The rows of R fall into a few groups, which share some directions, and each row is roughly a mix of its group's hidden directions.
R, 110 rows:
[[-30  50   1  -8 -27   3  22 -24  17 -10 -11]
 [ 29  19   3 -38  14  11  -1 -17 -14 -22 -43]
 [  5   7 -37 -13 -13  -5 -27 -17  11 -16 -51]
 [ 12 -11 -33   5 -27 -41 -26  22  26  12  -2]
 [  1  27 -11 -16 -20 -53  18 -14  27 -13  -9]
 [-41  30  16  38   9  -3  -2  37  -6   3  -8]
 [ 22 -37  16  11  14 -32  -5 -13  31 -12  33]
 [ 36  -1 -28  12  -9   5  14 -45 -17 -29 -15]
 [  1  -1  -6 -20  -7   1 -18  13  23  65  -7]
 [-15  10   6  16 -14   9  30  37 -32  -2  40]
 [ 33 -26 -25  23   4 -31   1 -18  34 -20   3]
 [ 22  27  -3  26 -32 -21  24   4 -43  -5  -4]
 [-26  35 -24 -28 -13  25   1  29 -28  -7   2]
 [-31  34  17  21  39  12 -18  27   7   3 -11]
 [-22  52 -38  -1   0  21  19   8  -2  16   6]
 [-27  25  34  12  10  34  37   3   0  18 -14]
 [  2  20   6  22  30  15 -21  23  20  16 -47]
 [  6 -39  33   7  30  -7 -17  -8  -8 -31  28]
 [ 16 -16  39   8 -11  -9   7 -35   5 -32  34]
 [ 44   3 -27  17 -20   1   0 -39  21  11 -19]
 [-21  15   0 -23   4  41  37  37   7 -14  -4]
 [ 11 -25 -24 -30 -37  13   9   8  16  39  -9]
 [-13   5   0 -15 -34  44  20   2  30  18 -25]
 [ 11  35   7  35  -9 -40 -10  23  19 -14 -16]
 [ 32 -23 -13 -29 -15 -20  12   1 -18  42 -18]
 [-26 -20  -6 -31  16 -12  12 -21 -25 -46   6]
 [ 29  26 -14   5 -39 -31  31  -8 -22   9  -4]
 [-20 -38 -38   6  11  13 -10  -6  40 -17 -10]
 [  6  38   8  15   0 -37 -11 -17  20 -42  -7]
 [-12  11 -10 -26 -28  40  38 -19  -2  10 -23]
 [-27  24   9 -32  21   2  17 -16 -25  19 -38]
 [ 25  -3 -43 -37  13   9  -7  -6  13 -27 -28]
 [-28  13   2  -3  -6 -24 -27  33  45   2 -19]
 [ 22 -19  -9   4 -42 -16 -14  23  42  16   9]
 [ 10 -13  -3 -59  18  20  -5  28  -1 -12  18]
 [-33   8  -1   3 -17  11 -14  30  51 -16 -16]
 [-35   9  30   0  34  40  12  13   0  21 -13]
 [-29  18  32  -3  39   0 -29 -17   3  23  22]
 [ 15  -4 -42   2 -39 -33   0  10 -11  19  24]
 [  7 -18 -19  31  12  55  -9  16  -3  -3  23]
 [ -2  -7  -2 -22  37   1  -4 -25 -43  33  17]
 [ 17  -6  49  20  31  19 -11 -19 -11  16  22]
 [-37  48 -10 -27 -14  11 -15   4  15   6 -23]
 [-21  10  17 -34 -18  14   5 -37  19  35  18]
 [ 46  17  22  39   1  11  11 -17 -20  17  14]
 [-10  13   1 -16  46  30  25 -20  33 -11   3]
 [-10  17 -28 -36  -3  39  10  30  -8   9 -25]
 [ -3 -21   5  26 -22   4  -1  30  15  33 -44]
 [-19   5  50  34  -3  16  12  -4   9 -14 -33]
 [ 12  19   0  20  17  41   0  -8 -45   8  28]
 [ 36  20  58  18  -6   6 -16   5  -2   1 -10]
 [ 13 -41  -3 -11  -2  23 -14 -16 -27 -17  43]
 [ -7  42   7 -14  29  20   9 -15 -22  34  24]
 [-17  30  23  51 -18  -8  30 -10   4  -3 -10]
 [ 12   7 -49  23 -23  31   9  30   5   4  -9]
 [ 21  -6 -13 -16 -36 -27  32 -27 -21 -24   6]
 [ -2 -18   2  37 -34   2  18 -22  20  -7 -40]
 [ 40   7 -29   3  -2 -35 -25 -29   1  25  -5]
 [ 11  -5  -3   5 -49  30  30 -18  21 -23  11]
 [-12  29   1  -3 -48  19  28 -20  30 -10  -3]
 [-24  29  35  30 -30 -27  11  -4  16 -13   9]
 [ 21 -17  36 -27  -2  11 -22  -7  38  27  15]
 [ 16  38  42 -11  23   7  10   2 -34 -18   2]
 [ -3  17 -47  -1 -12  29  33  -6 -30 -13 -11]
 [  5 -54 -15   6  -7  16 -13  18 -40  -1  -9]
 [-20  51   2  11   1 -23  23  -7  28   6 -27]
 [ 27 -26 -27  -6   7  18 -13 -14 -24  15 -46]
 [-24  -1  29   1  18   2 -34 -43 -27 -17  -5]
 [  6 -41 -22  -3 -46 -23  21 -12  -6 -15  -7]
 [  3  18 -35 -18   7   3  18   3 -38  35 -30]
 [ 33 -13   1 -41  16   8  20  32  -3 -22  26]
 [ 29   0  -8  16 -51 -19  14 -24  20  21  -4]
 [ -2 -31 -52  31 -21 -17 -14   2  12  -8   0]
 [  7  14  -3 -31  30  15  28  18  18  -5  45]
 [  7  46  11  16   6 -29   1 -43   5 -20   6]
 [ 12  13 -20  12 -35  22  42  -6  -6 -35 -16]
 [ 18  -5 -19 -17  16  42  33  22 -29  -8 -17]
 [-29  10  18 -12  34  33  -7 -30 -15  22  22]
 [ -6   1 -32   4  14   8  20 -15 -41 -45  12]
 [ -1  -3 -61 -10  -9   2  27 -27  -8  16  12]
 [ 58 -21 -17  -2 -23 -12 -21 -22   5 -10  -1]
 [  3   7 -13 -30 -11 -24 -14  12  20 -54  18]
 [ -2  22  45   9 -18   4  18 -41  15 -22  15]
 [ 21 -31  24  22  12 -13  -8 -38  17   4 -34]
 [  6  15 -16  37  -4  28  15 -14  12  37 -35]
 [ 10  -9 -14  -5  -7 -32 -50 -35   3 -13 -19]
 [ 25  -7  25  -5 -28  -9  -4  -4 -34 -14  48]
 [ 24  -5  14  -4 -15  34  15 -23  12  52   4]
 [-41  21  21 -10  26   4   4   6   1 -25 -41]
 [  5 -29  -3  -9  32  52 -21  -9  11  21   5]
 [-23  16   3 -20  -2  -4 -10  26  24  36 -44]
 [-16  14  19   6  47 -16  -6 -22 -33 -26  15]
 [ 14  34  -1  -5 -13 -32 -34 -27  -5  36  -8]
 [-26  38  -7   6 -25 -15   8 -19  21 -39  17]
 [  7 -24  -9 -47   7 -12  12  -1 -34 -35  12]
 [-21  13  -3  39 -32 -12   3 -30  34  -1  20]
 [  2  11  26  30 -17  40  14  12  28 -23 -23]
 [-38   8  23 -15 -19 -12 -25  10  -8 -42  21]
 [ 29  19  24  11 -19 -34  -2  23 -30 -27 -15]
 [ 17 -38  -6  15 -16  17  13 -21   8 -10 -50]
 [-51  30  12  15  12 -19  -1  12  35  -6  -5]
 [-33   2  24  -8   5   2 -12  10  28  45  33]
 [  7 -32   3   9  -2  56   5  28  12   0 -23]
 [ 10   7 -43  13 -35  -8  29 -28   5  26   1]
 [ 18 -41  22 -21  36  27  -1 -14 -10 -11 -20]
 [  7  13  19  -1  -4   3  51  34  35 -10  13]
 [ 39 -25 -15  18   7 -10   2 -18  24  36 -27]
 [-10  20  24  29 -30  -1  11   7 -51  -7 -15]
 [-11  33 -18 -28   2   2   1   4  -4 -57  11]
 [  1  -2  -8   6 -30 -54  -9  28 -12 -29   3]]
Here is one row of each group, with its name. Which group are the others in?
[  4  33  12   8  48  35  -3   7 -13   7 -27]
(56)
[-12   2  19  40 -20 -38 -25 -24 -18   1  18]
(77)
[ -3  33   0 -10 -48   8  33 -28  17   4  -6]
(43)

[-29  28  -3  34  37  15 -25   6  22  -8 -12]
(56)
[ -1  26 -20  -3  27 -47 -13   7 -30  23  -9]
(43)
[-27  28  30 -32 -14  -2 -12  21 -20 -26  22]
(77)
[-19  19  -9  25  13 -15   4 -22  43  25  32]
(77)
[  2   6   9  19  21  37  36 -10 -40  -8 -20]
(77)
[ 18  40   3 -13   3  -6  -2  -5 -23  54  14]
(77)
[-41  28 -23  -1  -4  38   0   0 -14  13 -31]
(77)
[ -8 -10  57  11   4   9  14  -1  24  33 -18]
(77)
[ 32   3 -13  41 -15 -34  -2 -28   5  18 -21]
(77)
[ 12 -34 -19  23 -55 -11  13   0  -7  14  -5]
(56)
[-20  18   8  -8  36  31   2 -36   3 -14  34]
(56)
